Turns, then the turns between two rows, first turn first; the first pair answered:
turn V:
[-0.18,  0.02,  0.14,  0.26, -0.11, -0.09,  0.11,  0.15, -0.20, -0.03,
 -0.03, -0.33, -0.09, -0.05, -0.18, -0.07, -0.02, -0.11,  0.05, -0.03] |-> [-0.11, -0.19,  0.10,  0.22, -0.19,  0.19, -0.27, -0.01,  0.08, -0.10,
  0.00, -0.17,  0.22,  0.04,  0.11, -0.03,  0.16, -0.10, -0.03,  0.05]
[-0.15, -0.64, -0.50,  0.07,  0.04,  0.04, -0.06, -0.09, -0.12, -0.24,
  0.03,  0.16,  0.23,  0.11,  0.23, -0.03, -0.41, -0.06, -0.31, -0.40] |-> [ 0.28, -0.22, -0.25, -0.18,  0.23, -0.02,  0.16, -0.15,  0.01, -0.31,
 -0.14,  0.59,  0.26,  0.28,  0.22,  0.11, -0.03,  0.29, -0.24, -0.38]
[ 0.04, -0.08,  0.21, -0.19,  0.00, -0.21,  0.17, -0.11,  0.21, -0.03,
 -0.03, -0.36, -0.08,  0.24, -0.23, -0.09, -0.13,  0.13,  0.14, -0.02] |-> [-0.13, -0.31,  0.14, -0.13, -0.05, -0.02, -0.06, -0.18,  0.31, -0.02,
  0.04, -0.40,  0.05,  0.23, -0.13, -0.12, -0.16,  0.06,  0.08, -0.01]
[ 0.19,  0.28,  0.28, -0.08,  0.02, -0.19,  0.17,  0.14, -0.07, -0.38,
 -0.09,  0.30, -0.06, -0.27,  0.06,  0.14, -0.09,  0.06, -0.07,  0.24] |-> [-0.19,  0.01,  0.08,  0.15, -0.16, -0.20,  0.00,  0.18, -0.17, -0.35,
  0.04, -0.03, -0.05, -0.41,  0.05, -0.02, -0.37, -0.18, -0.07,  0.24]
turn R:
[-0.04, -0.04,  0.23,  0.03, -0.11, -0.03, -0.19, -0.04, -0.06,  0.06,
 -0.20, -0.17,  0.10, -0.19,  0.24, -0.01, -0.09,  0.01,  0.10,  0.09] |-> [-0.07,  0.00,  0.13,  0.07, -0.14,  0.02, -0.10, -0.03,  0.04, -0.13,
 -0.18,  0.08,  0.13, -0.23,  0.20,  0.01, -0.07, -0.14,  0.07,  0.08]
[-0.02, -0.06, -0.25, -0.18,  0.14, -0.05,  0.28, -0.19, -0.05,  0.06,
  0.23,  0.22, -0.31,  0.16, -0.34,  0.09,  0.02, -0.17, -0.18, -0.27] |-> [-0.03, -0.05, -0.09, -0.21,  0.18, -0.07,  0.22, -0.20, -0.15,  0.24,
  0.17, -0.04, -0.33,  0.29, -0.32,  0.05,  0.01, -0.10, -0.09, -0.31]
[ 0.02,  0.07,  0.23,  0.02, -0.12,  0.16, -0.01, -0.01, -0.04, -0.02,
 -0.02, -0.14,  0.24, -0.11,  0.29, -0.23,  0.03,  0.01,  0.21,  0.04] |-> [-0.01,  0.06,  0.11,  0.03, -0.11,  0.21,  0.06,  0.02,  0.05, -0.11,
 -0.02, -0.02,  0.20, -0.16,  0.28, -0.20,  0.04, -0.09,  0.11,  0.03]
[ 0.13,  0.01, -0.13, -0.03, -0.13, -0.02,  0.23, -0.04,  0.02, -0.31,
 -0.15, -0.12,  0.11,  0.16, -0.05, -0.12, -0.20,  0.09, -0.10, -0.08] |-> [ 0.19,  0.05, -0.10, -0.07, -0.09, -0.01,  0.21, -0.10,  0.06, -0.21,
 -0.14, -0.11,  0.10,  0.22, -0.06, -0.09, -0.18,  0.18, -0.07, -0.09]
turn J:
[-0.09, -0.02, -0.13, -0.06,  0.01,  0.05,  0.04, -0.01,  0.02,  0.04,
  0.16, -0.01, -0.05,  0.07, -0.17,  0.10, -0.12, -0.20,  0.04, -0.13] |-> [ 0.04,  0.01, -0.04, -0.09,  0.04,  0.11, -0.10, -0.13,  0.15, -0.01,
  0.11,  0.09,  0.07,  0.10, -0.01,  0.13,  0.09, -0.03,  0.06, -0.06]
[ 0.00,  0.09, -0.14,  0.00, -0.01,  0.06,  0.23, -0.03,  0.22, -0.38,
  0.00,  0.50,  0.02, -0.10,  0.00,  0.03,  0.04, -0.12, -0.14,  0.04] |-> [ 0.15,  0.24,  0.43, -0.01, -0.12,  0.05, -0.10,  0.10,  0.09, -0.20,
 -0.21,  0.02,  0.12, -0.22,  0.31, -0.07,  0.14,  0.07,  0.09,  0.17]
[ 0.15,  0.02,  0.02, -0.03,  0.04,  0.05, -0.03,  0.00,  0.02,  0.07,
  0.03,  0.08,  0.01,  0.06,  0.09,  0.07,  0.12,  0.21,  0.02, -0.07] |-> [ 0.10, -0.02,  0.05,  0.02,  0.06, -0.04,  0.06,  0.06, -0.09,  0.21,
  0.03, -0.11, -0.08,  0.03,  0.01,  0.05, -0.02,  0.19,  0.09, -0.10]
turn C:
[-0.01,  0.10, -0.11,  0.13, -0.09, -0.08,  0.23,  0.09,  0.11, -0.29,
 -0.02,  0.41,  0.06, -0.17, -0.09,  0.02,  0.01, -0.28, -0.20,  0.13] |-> [ 0.21, -0.03,  0.12, -0.13,  0.00,  0.13, -0.22, -0.08,  0.20,  0.01,
 -0.10,  0.16,  0.31,  0.12,  0.21,  0.07,  0.38,  0.05, -0.21,  0.10]
[-0.03,  0.00, -0.19, -0.07,  0.05, -0.01, -0.01,  0.01,  0.21,  0.12,
  0.08,  0.19, -0.02,  0.18, -0.19, -0.07,  0.02,  0.01, -0.03,  0.05] |-> [-0.04,  0.04, -0.13, -0.13,  0.09, -0.03, -0.03,  0.05,  0.19,  0.20,
  0.08,  0.07, -0.05,  0.22, -0.18, -0.04,  0.08,  0.08,  0.02,  0.06]
[-0.08,  0.05,  0.02,  0.14, -0.08,  0.00, -0.18, -0.06,  0.17, -0.22,
  0.08,  0.00, -0.01, -0.10,  0.46, -0.01,  0.07,  0.07,  0.01,  0.37] |-> [-0.08,  0.07,  0.11,  0.07, -0.03, -0.10, -0.24,  0.03,  0.05,  0.02,
  0.05, -0.31, -0.08, -0.01,  0.38,  0.00, -0.01,  0.21,  0.10,  0.32]
[ 0.27,  0.26,  0.01, -0.21,  0.01, -0.06,  0.12, -0.10,  0.20, -0.28,
 -0.31,  0.34,  0.06, -0.13, -0.13, -0.02,  0.23,  0.21,  0.24,  0.21] |-> [ 0.32,  0.27,  0.15, -0.25,  0.04, -0.17,  0.03, -0.07,  0.05, -0.07,
 -0.35,  0.10,  0.02, -0.05, -0.08, -0.02,  0.26,  0.35,  0.32,  0.13]

Each pair is 2 to 3 turns apart.
[ 0.02, -0.18, -0.31, -0.01,  0.05,  0.02,  0.15, -0.28,  0.28, -0.07,
  0.22,  0.42,  0.19,  0.16, -0.20,  0.02, -0.02, -0.39, -0.11,  0.09] |-> [ 0.42,  0.14,  0.40, -0.20,  0.05, -0.08,  0.01, -0.16,  0.21,  0.03,
 -0.15,  0.16,  0.31,  0.08,  0.17,  0.06,  0.28,  0.06,  0.11,  0.22]
V, J
[ 0.13,  0.17, -0.20,  0.06,  0.28, -0.03,  0.12, -0.14,  0.20,  0.09,
  0.15,  0.45, -0.20,  0.15, -0.17,  0.16, -0.12,  0.01, -0.08, -0.01] |-> [ 0.22,  0.36,  0.30,  0.00,  0.20, -0.23,  0.07,  0.06, -0.01,  0.27,
 -0.02, -0.04, -0.31, -0.01,  0.00,  0.09, -0.11,  0.19,  0.15,  0.07]
J, C
[-0.25, -0.26, -0.15, -0.01, -0.20,  0.23, -0.37, -0.08, -0.09,  0.03,
  0.13, -0.26,  0.15, -0.12,  0.01, -0.35, -0.06, -0.09, -0.17,  0.17] |-> [ 0.03,  0.18, -0.18, -0.22,  0.16, -0.12,  0.32, -0.02, -0.25,  0.11,
  0.10, -0.01, -0.23,  0.12, -0.51, -0.18,  0.02,  0.12, -0.13, -0.02]
V, C, J
[-0.34, -0.14,  0.15, -0.05,  0.10, -0.36,  0.12,  0.03, -0.25,  0.12,
  0.12, -0.15, -0.08, -0.41,  0.01, -0.06, -0.24, -0.06, -0.04, -0.05] |-> [-0.26, -0.27, -0.09, -0.02,  0.06, -0.08,  0.01, -0.16,  0.07, -0.16,
  0.21,  0.43,  0.15, -0.38,  0.07,  0.04, -0.03, -0.13, -0.22, -0.03]
R, V
[ 0.06,  0.10, -0.09, -0.20,  0.16, -0.22,  0.46,  0.08, -0.06, -0.08,
  0.06,  0.08, -0.26,  0.16, -0.31,  0.10,  0.01,  0.04, -0.05, -0.18] |-> [ 0.03,  0.09, -0.19, -0.13,  0.07, -0.09,  0.40,  0.02,  0.10, -0.31,
  0.03,  0.37, -0.11,  0.05, -0.21,  0.09,  0.02, -0.07, -0.14, -0.12]
R, C
